In the rows, zero is written as 128.
Each named turn below is shown by a few rows before and after it. Which turns, in which order, take the first row of each later pair to the second? The first pair is answered.
K:
[128 117 101 162 132 143 177 147 122]  ->  [163  95 118 151 163 129 152 137 133]
[115 112 125 144 137 109 164 122 147]  ->  [122 112 124 142 141 109 165 122 149]
[114 115 138 133 140 100  86 123 160]  ->  [ 79 146 114 147 102 129 129 136 137]
D:
[128 140  99 138 119 142 194 134 105]  ->  [175 100 144 115 167 105 109 111 139]
[156 135 140 121 148 125 128 133 147]  ->  [144 160 131 116 118 145 134 133 127]
[180 112 121 109 152 139 156 121 117]  ->  [181 131 124  98 132 153 142 114 103]
[132 157 126 110  73 175 124 118  88]  ->  [141  77 135 155 157 120 179 151 146]
N:
[ 99 111 113 113 136 120 140 132 171]  ->  [144 127 124  79 131 131 103 110 149]
[ 81 127 137 124 118 109 123 105 148]  ->  [117 118 148 109 133 103 105  99 146]
[138 127 132 115 123 128 132 140 122]  ->  [125 129 126 122 123 127 139 142 125]
[138 126 142 117 137 140 153 132 122]  ->  [128 134 142 116 130 144 151 133 121]

(2 to 4 turns a pair)
[108 123 168 117 122 115  87 102 131]  ->  [103  99 165 136 144 100 110 115 144] => D, D
[192 115 173 108 152 101  52  99 138]  ->  [175  73 160 157 190  80 135 137 164] => D, D
[ 63 147 126 130  91 127  96 127 137]  ->  [ 71 132 138 123 107 114  70 123 153] => D, D
[132 171 121 124  85 148  83 102 112]  ->  [143 103 111 171 159 110 177 143 148] => D, K
[192 133 120 113 128 151 148 110  89]  ->  [138 133 103 148 117 154 191 134  95] => D, D, D, N
[ 85 138  93 158  93 138 174 133 122]  ->  [115 140  88 152  98 144 189 133 109] => D, K, K
[199 103 146 108 136 124 143 138 127]  ->  [182 113 158  94 123 122  88 123 135] => D, K
[188 119 141 103 143 134  99 106 106]  ->  [168  99 153 114 155 115  81 109 134] => N, D, K, N
